In the rows, 128 means zero.
Each path is a new rotation, seen through one point. The rows after it are directions, each followed by how far the rotation turns it, in degrees a step (0 if it stays put).
Each turn is a multiple of 5 degrees from 10 to 175, or 0.
Each row of a path follows its step; steps can be skipped.

step 0: [117 125 125 126 122 135 136 127 134 126 138 134 139 129 129 124 134 122
 134 129 134 124 133 131 128 129 128 138 132 126 134 122 135 140 123 130
 128 131 134]
step 1: [131 130 122 125 135 131 132 129 125 120 128 117 131 137 123 142 124 133
 120 130 126 135 132 123 126 119 138 132 135 132 133 131 123 132 124 125
 133 129 131]
step 2: [125 133 128 124 124 128 127 134 123 119 135 131 128 129 121 125 122 131
 133 130 123 123 131 126 125 134 125 140 117 112 130 131 129 134 135 130
 130 120 135]
step 3: [138 132 129 128 132 125 130 118 130 124 131 130 134 142 128 131 137 130
 128 115 131 121 128 130 130 131 141 135 125 139 133 127 132 130 131 133
 126 128 128]
step 4: [124 140 124 132 131 116 129 129 133 121 121 126 136 119 126 127 123 134
 128 128 137 126 131 119 129 124 125 132 130 123 130 119 129 131 126 124
 141 123 132]
step 5: [130 129 120 123 126 129 126 139 123 130 138 127 121 130 122 127 137 127
 138 126 133 125 139 135 130 127 142 133 124 132 121 123 124 131 127 130
 132 130 135]
step 6: [131 127 128 118 129 120 128 117 127 125 133 128 128 131 131 128 114 134
 124 130 132 131 124 133 128 120 139 130 135 120 131 126 136 134 130 136
 136 125 123]
step 7: [122 125 125 133 128 133 127 131 125 133 129 130 129 131 133 133 132 142
 123 123 134 121 144 120 127 132 129 127 126 121 129 125 124 127 132 136
 128 119 137]
step 8: [121 129 129 130 135 125 134 122 138 125 135 135 134 137 124 119 135 130
 136 129 123 124 128 128 120 115 139 131 130 125 123 129 122 130 128 128
 133 132 122]
step 9: [118 138 121 117 129 126 121 132 125 120 129 127 127 133 123 131 120 140
 123 124 132 120 133 128 134 127 127 121 133 136 128 133 128 125 135 126
 135 127 128]
step 10: [123 131 124 133 122 132 133 123 134 134 128 125 120 127 121 124 124 131
 141 128 126 119 123 128 132 127 138 132 122 127 122 126 128 135 129 138
 126 114 130]
step 11: [120 126 126 126 127 118 129 130 133 126 125 126 130 136 130 131 126 140
 122 122 125 132 127 134 116 133 138 126 127 136 130 112 131 126 130 130
 129 131 123]
Speeds:
[127 130 129 127 130 127 127 129 129 128 125 129 124 125 127 131 127 129
 129 128 129 128 130 124 129 132 127 125 128 125 130 130 126 131 128 129
 129 129 129] => 140
[129 125 126 129 130 132 126 130 128 128 129 131 128 128 129 126 125 126
 129 128 128 125 128 128 129 129 126 128 127 129 128 125 127 129 130 127
 129 126 131] => 145
[130 128 128 125 126 127 128 128 126 130 130 129 127 129 127 129 123 128
 127 130 128 129 126 128 127 130 130 129 128 129 125 131 127 129 129 128
 125 124 129] => 90

step 0: [128 131 118 133 133 133 134 130 133 122 134 128 131 126 133 118 122 126
 124 132 128 123 126 117 129 132 122 130 125 135 134 136 127 137 127 125
 131 122 128]
step 1: [127 131 129 130 128 124 123 129 120 130 128 126 140 133 133 126 122 122
 125 130 126 128 129 125 133 130 120 119 137 122 130 138 117 129 135 127
 132 131 132]
step 2: [130 127 122 127 121 129 127 135 123 135 132 127 131 128 122 135 123 124
 122 132 134 118 131 127 125 131 138 133 126 119 126 135 128 127 139 134
 130 126 131]
step 3: [136 131 121 134 126 119 127 128 124 136 128 128 130 124 128 116 131 137
 124 131 138 129 117 125 125 134 126 133 126 124 128 131 138 132 129 129
 128 129 128]
step 4: [131 133 122 132 134 113 123 125 120 124 128 127 127 123 130 123 124 127
 131 129 129 130 136 132 132 122 119 129 124 117 123 126 126 124 126 130
 122 122 133]
step 5: [128 132 124 128 124 132 128 120 119 130 134 127 128 130 114 132 126 132
 124 122 124 128 128 134 128 120 124 135 130 128 127 124 127 125 134 131
 132 113 128]
step 6: [119 133 126 125 135 130 135 126 130 141 132 122 136 125 122 129 138 133
 126 131 129 128 123 132 123 130 121 127 126 128 129 132 132 124 121 129
 122 121 126]
step 7: [130 127 124 117 141 129 139 131 123 125 126 129 133 123 134 130 133 129
 128 133 125 142 130 129 126 125 123 130 123 126 127 129 126 125 137 126
 127 130 132]
step 8: [125 132 128 136 134 136 136 132 131 126 131 130 120 132 128 135 125 130
 115 124 130 140 133 129 135 129 127 129 135 124 131 128 129 129 136 132
 126 127 124]
step 9: [122 124 123 137 138 134 132 131 129 133 139 134 126 121 128 126 125 130
 134 127 129 125 125 124 129 136 130 122 134 131 139 130 129 128 126 133
 129 123 136]
step 10: [133 122 124 130 136 131 120 120 123 131 141 128 131 129 132 128 129 127
 128 135 128 133 125 122 122 126 129 123 134 124 124 130 118 128 131 125
 125 140 131]
step 11: [127 131 119 129 123 123 127 126 132 119 137 132 126 126 125 132 123 119
 112 130 129 132 124 126 119 130 137 123 126 122 123 131 130 127 129 132
 131 129 127]
Speeds:
[127 128 129 128 128 130 126 127 130 131 127 129 126 128 128 129 126 129
 124 132 128 127 126 129 128 128 130 128 127 129 131 127 132 129 129 128
 129 124 127] => 120
[125 124 127 128 131 130 131 127 130 126 128 129 127 130 128 128 132 129
 127 128 126 129 127 126 131 127 130 125 129 128 129 128 127 127 130 128
 126 127 126] => 35
[129 124 128 130 129 127 125 126 126 128 131 129 129 126 127 128 127 129
 128 126 131 128 127 127 129 126 129 126 125 126 127 124 129 127 125 131
 130 129 126] => 55
